Each path below is one point turned by a fixed rotation once a step. After each direction that follows a path, write how fast that rotation turns it, in degrees a step (0 if it stays still).
Each turn is a multiple of 5 degrees from 10 to 175, or 0.
Each row of a path follows its step; steps can be skipped.
path 1
step 0: [ 19.5  16.3  -8.8  -9.7   2.2  54.1  -2.3  -0.5  12.4   9.0   1.5  17.3
  31.1  22.9 -15.1  -6.4   1.3 -14.1  17.6  13.2  -8.4 -16.3  11.7  -6.3
 -25.4  -5.1  -1.8  22.7  -9.9  -5.2   2.1  15.2  -6.4   1.0  -8.2  18.4
 -14.7]
step 1: [ -2.4  18.5   4.9   8.7   2.4  14.1  14.9  -9.3 -20.9  17.4 -23.2  -5.4
 -15.7   7.7   1.0   9.8  19.8   5.5 -13.2  23.7   0.0 -15.0 -19.8   9.7
 -16.7   6.1   6.9 -15.9 -10.7  10.8  -7.6  13.9 -21.8  28.4 -29.4  23.1
  29.5]
step 2: [  3.8 -11.2 -35.8   7.4 -18.7 -16.6 -14.1 -47.2  13.9  -1.3   1.7 -16.5
  -8.0 -19.0   6.9  11.1   8.4  -5.0   2.2  -8.7   0.4  -8.5 -13.9 -21.4
 -23.3   2.2   2.8  -2.7  11.2  11.4   7.1 -10.6  27.4   9.7  -5.9  20.7
  25.1]
step 3: [ 32.9 -12.9  -9.0  -1.1 -23.8 -17.7 -16.1 -13.2   5.2  -9.3   8.6   3.7
  22.9  28.4 -11.8 -16.4 -22.3 -13.3  -9.6   8.2 -23.5  10.8  -6.0   8.1
 -12.1  -1.9  29.3   3.1   6.4 -13.0  17.9 -19.7 -22.2 -19.7 -13.4  11.9
  -4.9]
step 4: [-17.7  13.3   3.4  -3.7   4.3   9.7 -15.4  -5.6  -2.1   4.2   4.9  -3.6
  -2.2  30.8 -23.1 -10.0 -24.7  15.0  -8.5 -14.7 -17.5   0.6  -1.7  -1.4
   0.8   2.7  32.3  15.7 -19.1  11.7 -29.0  20.4   0.9  24.9 -35.6 -10.8
 -10.9]
step 5: [  0.5  11.9 -13.8  -2.5 -12.7  27.6 -20.2 -16.5   7.6  16.4  -8.7  20.0
 -15.4  15.1  13.9  -4.8  16.7 -14.8   2.7 -12.1   7.4   6.8  13.1  10.3
  11.7   1.5 -16.5  -5.1  37.3 -13.7 -31.2   9.4  14.9  25.6 -17.3  20.2
  13.2]
step 6: [-11.5  -7.0 -11.5  20.7  11.7 -20.8 -16.3  -4.1  11.6   1.8  14.6   6.7
  -7.3  16.8  24.6   2.3   9.1 -30.2  22.9  50.4 -15.0 -11.7 -10.1   8.4
 -16.2  -2.6   3.6  -0.5   8.4  -9.5   4.8  14.5  -3.9 -15.0 -13.3  15.2
  20.2]
step 7: [ 10.1  -6.7  -9.1   4.7   6.3   6.4  -1.0 -13.8  23.3 -15.0   8.6  41.4
 -13.6  11.3 -13.6   7.2 -17.9  21.1  -6.7  -1.4 -10.5 -33.8 -13.6 -20.7
 -40.9  -1.7  -2.8   2.2 -17.6   3.1  23.8   2.3  -4.7   3.6 -19.3   4.1
  -8.1]
step 8: [ 19.4  16.4  -0.5 -22.0  -9.8  37.8   6.7 -26.9   1.4  -4.4 -23.9   6.4
   2.1  -4.0 -16.1 -20.6  -3.1  -5.6 -18.8   4.1  -9.0  11.4  16.1 -10.2
  -1.7   6.2  17.2 -18.1  -0.8  27.1   4.2   9.0  -4.5 -15.6 -30.1   4.9
  28.1]
step 9: [-13.3   7.4 -37.4  -0.2   1.2 -26.0 -21.5  -0.9 -26.8   6.2  -4.2  -9.5
   1.2  -8.0  11.5   0.8  -8.1 -28.8  -8.1 -24.0  -9.1  15.7 -15.0  22.2
 -19.5  12.2  13.9 -26.7   3.7  13.8 -11.0  16.5  -0.3  11.2 -22.8  10.0
  13.4]
step 10: [  6.9 -10.2 -11.8   5.9  -3.1 -17.1  -3.4 -39.6  -0.2  -3.2  21.6   3.4
  -6.3  40.8  -2.1   7.4 -40.5  -5.8  15.1  -3.8  -5.7  12.0  -5.0  -4.6
  -9.8   0.5 -13.6   6.8  32.5   1.7  -2.5  10.3   9.9  -1.9   8.8  22.7
 -21.4]
step 11: [-31.9 -16.5  10.9   2.9 -19.0  28.2   4.3   3.0   1.9  -5.5   4.6   7.8
  -8.4  40.9   2.5 -30.5  -0.9   1.1  -3.7   5.8 -32.1 -11.5  27.8  11.1
 -17.0  -2.5  11.1  20.9   8.4   2.2   4.8   3.8 -24.3  -7.9 -12.3   0.7
   2.0]
[  5.1  -8.3  -2.9 -11.9  -1.0 -10.0  -0.9  -2.3   1.3  -6.2  -9.4  -1.4
   4.5   3.4  -5.3   4.6   1.9  -0.5  -0.3 -11.5   1.8   9.3  -4.0  -1.4
   5.5 -10.2   6.2  -4.8  -4.0   2.2   3.7   2.9   1.2  -4.4  -8.3  -5.2
   1.6] : 65
[ -2.7 -11.5   1.8  -0.1  -7.2   8.5  -1.9   2.1   5.9  -1.6  -1.1  -0.8
   2.3  -2.4   3.7 -10.7   7.1 -10.9  -4.2  -6.1   3.1  -2.2   5.7  -4.2
  -2.9   0.4   5.9  -0.5   7.1   2.5  -2.6  -1.1   8.2  -3.4   7.9  -4.3
  12.6] : 120
[-3.5 -2.8  4.9 -3.6  3.2  6.0 -2.3 -9.3  2.4 -7.5  4.6  5.9 12.0 -7.3
  9.6  4.1 -4.9  6.0 -5.8 -3.7 10.1  7.3  0.9 -5.7 -1.3 -0.4 -3.3  5.1
  2.0 -5.9 -0.8 -0.1  4.4  2.7 -3.5 11.3 -3.2] : 140
[ -4.8 -12.5  -0.2   3.3   8.1   0.4  -6.3   0.1  -6.0   4.5  -7.3  -4.0
  -2.5  -2.5   8.8  -2.1   5.8   7.9  -1.2   3.3  -1.3   5.3  -5.8   2.8
  -6.7  10.4   5.1   9.7  -3.0   5.2  -3.2   1.4  -1.1  -6.7  -6.7  -6.7
  -4.3] : 145
[  4.7  -6.5   7.7  -7.0   0.4   9.0  -6.3   2.3 -12.6  -2.8   2.3   1.5
  -5.7   2.8  -8.0  -3.9  -3.2   2.0  -5.5   4.0   2.1  -5.0   7.1  -8.7
  -5.6 -12.6  -0.2   5.0  -5.7   2.7  -2.5   2.9  -7.5   3.6   0.7  -2.3
  -4.1] : 100
